In the data rows, 500 means zero.
Every row has a hidden score. In each pair, how much higher is the second row's than the first's? 10 means about the same, 20 much higher and 0 much lower. The score is a weighted sum of the row's numbers plus the product of two more (or one squared), each taken from its middle value.
[514 448 552 652 610 690 491 256 337 426]
[381 326 342 497 469 348 395 600 761 846] 17
[543 636 797 464 352 349 397 648 490 411]
[387 341 328 388 589 708 772 601 422 426] 6
[401 384 471 794 709 575 510 405 334 381]
[574 652 632 416 306 298 365 621 599 603] 15
[526 743 658 451 400 387 445 543 535 353]
[503 405 343 344 398 362 430 666 755 781] 12
[398 430 415 322 326 594 696 449 635 736]
[409 454 550 731 601 367 232 280 562 767] 11
[386 398 407 478 725 749 510 405 368 481]
[610 623 716 494 384 362 418 455 618 372] 13
[428 481 723 856 551 474 373 333 338 476]
[292 318 476 513 335 410 688 672 754 577] 11
[472 418 422 683 789 549 408 370 353 458]
[466 480 853 767 394 340 361 528 475 433] 14
[666 496 345 266 379 375 481 600 686 710]
[405 338 294 337 540 728 725 423 538 608] 7
[385 335 283 292 435 532 630 775 703 607]
[420 380 357 537 746 694 552 434 379 415] 6
[567 713 561 493 311 307 474 725 441 503]
[574 415 727 554 629 596 510 324 263 417] 7
[484 622 658 699 619 456 338 265 363 480]
[521 577 606 655 513 556 632 391 274 320] 8
[696 621 544 360 378 335 491 789 436 433]
[838 518 430 583 590 492 334 459 325 441] 10
[731 661 686 502 436 392 451 389 363 454]
[466 702 682 411 389 325 612 653 455 377] 11
[462 744 518 313 397 598 452 553 531 425]
[522 529 659 749 637 475 363 280 324 458] 1
[429 491 387 297 374 363 473 670 734 773]
[404 386 374 606 618 568 617 148 538 668] 6
[510 459 570 753 697 545 325 328 328 451]
[637 628 361 302 356 421 593 681 594 461] 11
[492 399 372 376 413 373 391 565 711 889]
[464 467 576 826 662 514 389 310 354 423] 4
[584 688 645 400 437 398 260 378 490 726]
[598 459 389 342 323 311 557 703 697 665] 10
[434 511 544 486 605 718 595 328 390 348]
[354 413 454 533 558 760 695 475 386 350] 11
[367 324 294 491 644 704 689 598 460 373]
[439 529 658 645 554 593 592 364 372 268] 11
[467 709 813 426 424 460 447 500 379 427]
[372 311 261 505 577 546 843 678 487 405] 6
[389 345 330 333 404 466 772 841 583 562]
[521 541 665 651 467 488 684 441 344 268] 7
[310 290 284 552 570 585 714 755 555 360]
[634 627 659 461 378 316 353 558 643 422] 13
[347 296 256 337 518 550 555 759 734 588]
[732 615 421 360 376 385 423 611 644 461] 10
[803 580 415 325 401 465 636 492 466 462]
[287 308 389 544 510 411 374 594 833 692] 15
[518 682 689 459 350 353 339 460 635 551]
[326 291 239 361 511 591 635 581 719 676] 7
[469 539 662 543 493 642 659 348 337 337]
[440 468 658 641 612 582 626 267 326 378] 9
[618 642 724 411 417 262 389 579 579 433]
[605 769 581 451 534 312 341 384 441 577] 10
[775 697 346 549 468 441 436 438 371 503]
[536 563 583 610 627 361 599 614 279 265] 9
[371 489 584 436 588 470 204 337 697 735]
[489 437 378 367 412 360 404 538 705 890] 12
[615 715 664 359 334 425 441 613 395 517]
[502 418 381 370 417 373 382 537 727 870] 13
[531 636 606 543 496 389 228 270 573 703]
[720 632 272 467 523 433 242 677 528 485] 7
[617 621 631 565 400 452 671 475 317 341]
[405 401 438 711 731 623 509 370 359 391] 9
[389 347 289 299 520 778 619 526 541 624]
[476 533 747 775 598 430 290 397 354 418] 10
[327 295 359 423 411 526 770 816 610 487]
[453 370 673 427 434 766 647 502 353 413] 9
[348 329 311 609 717 675 607 469 452 401]
[621 647 456 470 411 306 312 529 715 538] 15
[435 443 433 342 393 358 401 596 730 855]
[310 333 348 604 759 665 531 472 451 428] 3
[739 598 445 268 358 347 508 626 576 580]
[409 374 368 353 506 723 805 575 411 465] 7
[489 374 492 811 676 493 528 481 373 280]
[488 552 723 663 440 275 390 259 553 692] 16
[342 312 485 859 626 366 268 432 615 654]
[503 508 640 593 603 672 415 242 336 463] 4
[513 458 704 875 550 409 354 335 367 478]
[476 597 597 668 422 532 672 466 354 283] 8
[546 516 605 734 598 596 352 282 341 423]
[368 303 336 533 597 697 742 603 431 361] 8
[391 332 282 278 468 664 599 796 604 553]
[742 683 430 384 424 494 469 354 520 505] 10
[503 524 471 533 551 612 754 391 362 302]
[677 673 620 363 443 259 349 528 581 535] 14
[471 446 470 454 607 789 558 351 325 481]
[491 426 590 885 648 427 352 342 369 472] 13
[563 644 642 300 338 328 458 604 638 530]
[531 654 700 512 602 242 288 357 491 607] 11
[404 338 184 515 637 327 490 553 622 853]
[438 423 392 689 735 632 463 307 371 473] 2
[729 538 378 515 489 399 560 792 329 336]
[493 658 783 439 351 302 372 549 577 538] 14
[497 504 633 747 639 538 396 263 319 451]
[239 371 582 668 376 492 680 725 593 337] 12
[425 399 451 469 432 353 344 485 771 842]
[589 554 445 346 362 349 318 663 720 664] 8
[398 335 417 809 659 422 286 331 546 737]
[675 406 365 293 448 642 671 704 421 403] 3
[361 330 234 304 512 617 743 737 557 570]
[415 341 287 342 479 541 828 740 560 466] 9
[500 478 681 552 426 195 374 408 675 741]
[438 525 578 400 590 749 402 303 511 433] 4
[483 530 743 677 377 294 629 633 422 332]
[479 402 292 283 365 447 640 764 675 664] 11
[368 303 274 556 567 544 778 757 489 358]
[545 632 741 675 535 383 401 290 397 430] 12
[657 696 531 481 480 457 627 430 305 382]
[666 656 444 288 401 571 629 512 423 436] 11
[482 475 650 319 350 637 736 364 472 556]
[360 418 490 634 734 675 464 331 367 450] 7
[516 543 408 622 719 606 414 333 290 485]
[470 372 335 595 657 712 644 422 342 407] 9
[474 391 454 913 680 410 396 442 418 410]
[384 385 447 641 729 663 429 334 499 396] 7
